128 stands for zero in the data rows.
Some points:
[125  93  96 129 125 121 158 125 137 137  93 145 123 159 124 115 139 122
 100 175 129 131  92 149 150 122 126 125  95 140 100 145 107 118 114 109
 110  88 151 129 150 134 117 155 139 148 163 102 119 133 166 130 120 137
 135]
[149 140 109  90 113 111 131 105 124 119 104 138 141  58 138 134 117 141
 115 127 114 118 120 127  80 162 125  99 105 125 118 121 113 158 131 125
 147  56 147 143 127 114  97  92 143  89 108 144 140 132 126 128 158 107
 114]
[ 96 141  85 118 107 127 119 148 118 137 136 123 114 144 115 183 146  81
 150 134 130 152 182 110  82 125 141 134 159 144 120 123 103 151 128 171
 145 156 113 107 174 125 105 138 129 156 127 150 110 185 117 134 153  95
  98]
[123  78 108 141  97 153 118 147 111 100 149  91  90  79 131 116 114 135
 162 150  89 170 140 162 121  90 133 152 130 137  97 110 151 109 167 137
 106  98 140 180  97 102 168  81 100 148 110 127 102 150 143 131 113 116
 142]
[105 147 144 103 147 134 111 124 109 148 160 125 141 124  91 130 152 127
 129 163 105 126 134 141 111 126 146 110 125 117 137 126 137 151 125 111
 111 118 134 138 146 122 122 121 157  99 121 140 119 137 129  93 128 160
 201]
[131 141 150  93 146 128 140 156 133 159 122  94 123 108 166 159 164  94
 162 132 105 124 127 135 132 131 165 169 140 143 106 143 113 103  85 145
 124 137 108 111 108  96 140 146 130 124  82 102 151  96 135  99 143 134
  99]
[154 121 164 152  86 102 196 150 114 130 137 119 140 152 110 164 145 153
 116 132 115 132 144 123 141 120 146 123 140 171 159 109 125 148 143 130
 148 121 102 140 118 128 122 125 124 149 136 120 168 133 148 112 142 142
 112]
[154 101 137  94 197  83 151 125 113 137 139 119 139 107  90 185 114 106
  95 152 170 116 146 110 129 101 163 110 133 100 123 137 114 119 166 156
 127 159  98 128 132 131 153 128  82 100 124 134 109 141 104 137  92 120
  81]
[108 122 118 118 154 186 149 158 114  70 158 140 175 139 154 111 130 124
 111 110 120  92 122 107 132 148 156 113 131 126  89 153 156 121 137 119
 138 123 125 136 142 154 128  91 116 136 121 158 139 139 142 112 150 145
 125]
[132 141 162 129 116 143  95 103 132 124 165  86 117 105 166 141 109 144
  59 114 114 124 126  90 121  74 147 157 116 133 123 117 121 164  73 138
 158 107 125 130 151 141 130 141  92 150 106 112 107 127 154 169 120 157
 159]
[127 121 165 125 125 109 120 134 145 112 150 128 147 125 158 146 136 142
 124 122 103 120 114 177 104 121 129 108 181 141 138 172 113 136 141 117
 130 146 126 120 136 115 126 140 111 105 135 145 115 125 146 142 130  76
 141]
[118 133 147 109 141 143 159  92 123 109 132 122 119 135 141 125 115 107
 155 127  83 130 128  87 126 141 130  78 120 157 111 101 149 152 124 121
 127 123 178 143  88 142 160 163 135 119 133 136  87 119 117 126 121 107
 148]
[ 87 183  84 163 147 123 158 112 158 151 110 176 134 100 130 135 133 162
 118 125 116 128 129  90 108 105 153 130 167  95 134 150 118 150 140 141
 132 153 116 143  91  92 149 145 108 156 130 162 135 112 169 101 117 134
 128]
[131 120  93 149  87 118 117 141 103 142 144 124 162  84 118 148 127 144
 168 156 145 147  91  97 179 117 127 144 137 134 136 147 160 118 132 164
 130 130 125 139 128 162 120 192 101  80 125 162 139 105 113 151 178 131
 154]
[147 132 170  98 135 177 116 132 140 118 133 155 135 139 151 161 163 119
 122 151 134 163 119  76 114 116  78 136 109 130 135 116 148 109 128 144
 101 135 141 160 122 119 114 102 135 113 142 151 149 120 145 125 121 100
 148]
[135 169 130 113  66 114 120 114 161  78 113 114 113 170 135 129  81 140
 110 128 124 137 122 119 155 168 161 158 140  95 129 145 135  89 150 138
 152 136 138 158 163 138 135 131 161  74 124  85 124 138 131  88  86 132
 142]
[161 164  95 130 160 150 133 113 148 128 113 130 158 154 141 152 120 123
 134 146 124 126  71 172 126 130 113 150 132 139 167  94 113 104 118 125
 176 132 150 140 129 132 159  77 101 143 173 132  81 117  68 140 151 183
 146]
[114 106  65 132 121  87 118 171 135 151  90 123  85 156 143  64 155 125
  74 102  89 136 111 123 213 176  80 126 103 151 178 123 141 108 118 107
 103 156  80  84 107 102  83 116 165 124 169  95  82 125 144 173 100 163
  95]
[176 168 205 160 189  93  92 140 153 127 133 111 163  74  60  62  93 131
 154 154 101 147 116 115 115 156  80 120  53  93  98 111 144 135 102  84
 173 146  95 111 150 131 167 127  99 151 108 197 103 186 147  89 146  83
 104]
[109 126 154 125 142 141 143  85  97 126 136 119 135 128 119 110 127 126
 138 109  86 139 132 129 100 163  89 144 148 106 125 137 108 138 117 147
 100 121 131 166 154 143 147 128  87 108 156 121 164 115 135 133 148 133
 131]
[133 120 128 132 158 124 142 148 130  98 113 135 118 132 122 180  89 188
 141 109 154 150 130 122 128 139 104 117 145 162 109 127 111 140 107 146
  86 114 129  63 139 135 155  95 116 115  98 121 116 118 133 115 146 136
 172]
[109 106 150 127 132 113  99 159 112 140 120 154 137 138 106 167 132 147
 148 108 134  72 118 114 121 158 122 137 183 103 148  91 149  95  96 116
 140  72 148 174 128 134 145 143 135 152 104 138 129 158 143 159  90 128
 127]
[181 144 133 102 165 172 150 125 115 116 113 127 104 121  85 104 128 110
 118 120 175 122 165 133 164 110 120 177 160 101 155 140  85 153 164  97
 140 108 164 114 120 109 137 161 140 123 114 136 135 181 120 138 154 127
 132]
[ 91 134 126 126 148 134 174  98 123 141 136 100 151 134 126 134 111 135
 145  79 149 135  81 137 141 101 145 155 117 133 134 123 129 140 127 141
 120 114 112 147 146 131 123 106 184 136 116 153 128 119 132 136 114  78
 135]
[120 144 152 153 138  92 132 105 102  85  95 134  50 111 163 161 148 152
 156 146  99  87 114 139 128  75 145 144 134 103 132 120 178 120 148 129
 112 129 143 100 157 157 101 128 144 137 156 137 145 117  92 109 144 126
 101]
[ 96 100 158 135  95 107 103 161 139 160  83 143 129  99 184  87 111 111
 115 109 186  84 181 155 180 173 136 146  68 158 171 115  91 130 171 145
 100 164 127 129 139 129 135 134 130 165 142 151 130 107 107 116 117 148
 143]
[ 81  77 135 155  65 106  92 121 149 123 137 174 139 119 164  94 144 113
 144  69 189 118 192 128 107 131  79 162  62 192 111 146  94 109 162  73
 117 134 101 116 128 109 143 173 181 120 169 139  94  77  96 115  85 223
  87]
[129 126  80 110 122 110 106 133 121 140  93 157 101 197 121 113 148 135
 132 119 106 152 101 154 166 120 115 103  79 107 165 183 142 155 106  93
 135 158 138 139  92 173 108 100 117 141  86  69 126 144 149 166 139 130
 106]
[157  89 143 138 138 121 129  89 153 106 116 147 158 106  99 112 119  92
 142 120 133 122  94 131 120 121 143 126 162 146 125 138 164 146 120 176
 131 145 147 121 117 111 110 109 163 137 132  87 143 158 151 136 130 164
 140]
[137 141 144 107  77 133 128 143 123 133 117 109 111 140 124 131 106 111
 173 118 148 120 133 113 101 121 142 100 147 111  81 134  85 120 128 114
 119 145  96 120 111 124  72 116 120 151 163 146 141  82 136 160 100 157
 139]
[134 143  97 147 118  61 123 180 143 177 233 109 120 161 152  68 122 125
 158 151 185  97 146  88   9 159 108 163  92  99  96 120 113 131 172 105
 109 174 124  95 121 115 124 150 123 152 106  80 120 109  91 140 152  94
 100]
[106 121 144 135  72 115 141 147 136 132  97 123 168 134 111 149 115  98
  65 121 121 125 148 156 145 102 109 127 156 102 111 112 135 134 110 119
  92 147 142 119  96 125 136 142 138 143 110 138 139  88  71 107 153 111
 121]
[124 128 129  89 111 140  91 120 129 116 158 151 123 130 128 115 139 122
 125 135 133 126  87 139 123 118 135 107 160 127 129  96 108 146 133 156
 133  96  83 108  95 165 161 123 132 130 140 131 152 123 134  86 125 100
 118]
[119 104 150 167 101 204 161  97 147 141 159 125 101 108 113 125 133 129
 125 145 131 127 107 138  97 149 147 106 118 109 160 126 143 118  88 120
 118 131 138 110 144 132 121 109 115  83 109 152 114 131 135 120 120 123
 121]
[146 145  61 165 189 146 101  99 148 110  92 112  98 204  83 107 184 136
 118 146 145 107 166 153 175 146 108 132  92 127 123 146 131 135 131 120
 159 103 108 142  84 118  53 133  90 118 107  51 122 149 115 161 142  82
 153]
[183 140 100 168 158 149 105 112 118 150 152 139 115 125 118 134  88  98
 114 103  95 127 142 125 140 109 149  80 133 155 156 159 131  77 117 119
 105 101 138 146 145 141 138 131 150 140 135 126 166 119 127 125 120 117
 138]
[143 112 113 127 164 172 108 160 123 127 104  99 127 132 114 112 153 170
 112  91 117 170 104 149 125 128 140  90 124 128 122  99 138 134 126 144
 160 149 177 130 140 133 113 169 136 119 146 122 163 130 115 119 102 142
 114]
[ 93 144 140 111 110 121 135  92  87 165 126 142 161 132 171 105 114 149
 133 165 168 167 189 150 156 112 126 109 170 121 114 108 167  99 118 122
 150 135 129  83 146 102 148 105 132 129 139 113 159 122 137 145 114 125
 115]
Along one direction, these points spread out more than along any other. Take the direction at right angles to it along which they spread out most. Then take the direction at right angles to both along which they spread out most. Go by this last direction. For each point below, how far along it does it lie, from 0 to 99? The average is 50, and the first point in the table lies past the average. One standard deviation of the points above along it is 16.
[109 126 154 125 142 141 143  85  97 126 136 119 135 128 119 110 127 126
 138 109  86 139 132 129 100 163  89 144 148 106 125 137 108 138 117 147
 100 121 131 166 154 143 147 128  87 108 156 121 164 115 135 133 148 133
 131] 52
[105 147 144 103 147 134 111 124 109 148 160 125 141 124  91 130 152 127
 129 163 105 126 134 141 111 126 146 110 125 117 137 126 137 151 125 111
 111 118 134 138 146 122 122 121 157  99 121 140 119 137 129  93 128 160
 201] 51
[108 122 118 118 154 186 149 158 114  70 158 140 175 139 154 111 130 124
 111 110 120  92 122 107 132 148 156 113 131 126  89 153 156 121 137 119
 138 123 125 136 142 154 128  91 116 136 121 158 139 139 142 112 150 145
 125] 54
[176 168 205 160 189  93  92 140 153 127 133 111 163  74  60  62  93 131
 154 154 101 147 116 115 115 156  80 120  53  93  98 111 144 135 102  84
 173 146  95 111 150 131 167 127  99 151 108 197 103 186 147  89 146  83
 104] 0
[ 91 134 126 126 148 134 174  98 123 141 136 100 151 134 126 134 111 135
 145  79 149 135  81 137 141 101 145 155 117 133 134 123 129 140 127 141
 120 114 112 147 146 131 123 106 184 136 116 153 128 119 132 136 114  78
 135] 59
[124 128 129  89 111 140  91 120 129 116 158 151 123 130 128 115 139 122
 125 135 133 126  87 139 123 118 135 107 160 127 129  96 108 146 133 156
 133  96  83 108  95 165 161 123 132 130 140 131 152 123 134  86 125 100
 118] 55
[ 96 100 158 135  95 107 103 161 139 160  83 143 129  99 184  87 111 111
 115 109 186  84 181 155 180 173 136 146  68 158 171 115  91 130 171 145
 100 164 127 129 139 129 135 134 130 165 142 151 130 107 107 116 117 148
 143] 61
[120 144 152 153 138  92 132 105 102  85  95 134  50 111 163 161 148 152
 156 146  99  87 114 139 128  75 145 144 134 103 132 120 178 120 148 129
 112 129 143 100 157 157 101 128 144 137 156 137 145 117  92 109 144 126
 101] 62
[154 121 164 152  86 102 196 150 114 130 137 119 140 152 110 164 145 153
 116 132 115 132 144 123 141 120 146 123 140 171 159 109 125 148 143 130
 148 121 102 140 118 128 122 125 124 149 136 120 168 133 148 112 142 142
 112] 61
[134 143  97 147 118  61 123 180 143 177 233 109 120 161 152  68 122 125
 158 151 185  97 146  88   9 159 108 163  92  99  96 120 113 131 172 105
 109 174 124  95 121 115 124 150 123 152 106  80 120 109  91 140 152  94
 100] 0
[109 106 150 127 132 113  99 159 112 140 120 154 137 138 106 167 132 147
 148 108 134  72 118 114 121 158 122 137 183 103 148  91 149  95  96 116
 140  72 148 174 128 134 145 143 135 152 104 138 129 158 143 159  90 128
 127] 57
[106 121 144 135  72 115 141 147 136 132  97 123 168 134 111 149 115  98
  65 121 121 125 148 156 145 102 109 127 156 102 111 112 135 134 110 119
  92 147 142 119  96 125 136 142 138 143 110 138 139  88  71 107 153 111
 121] 63
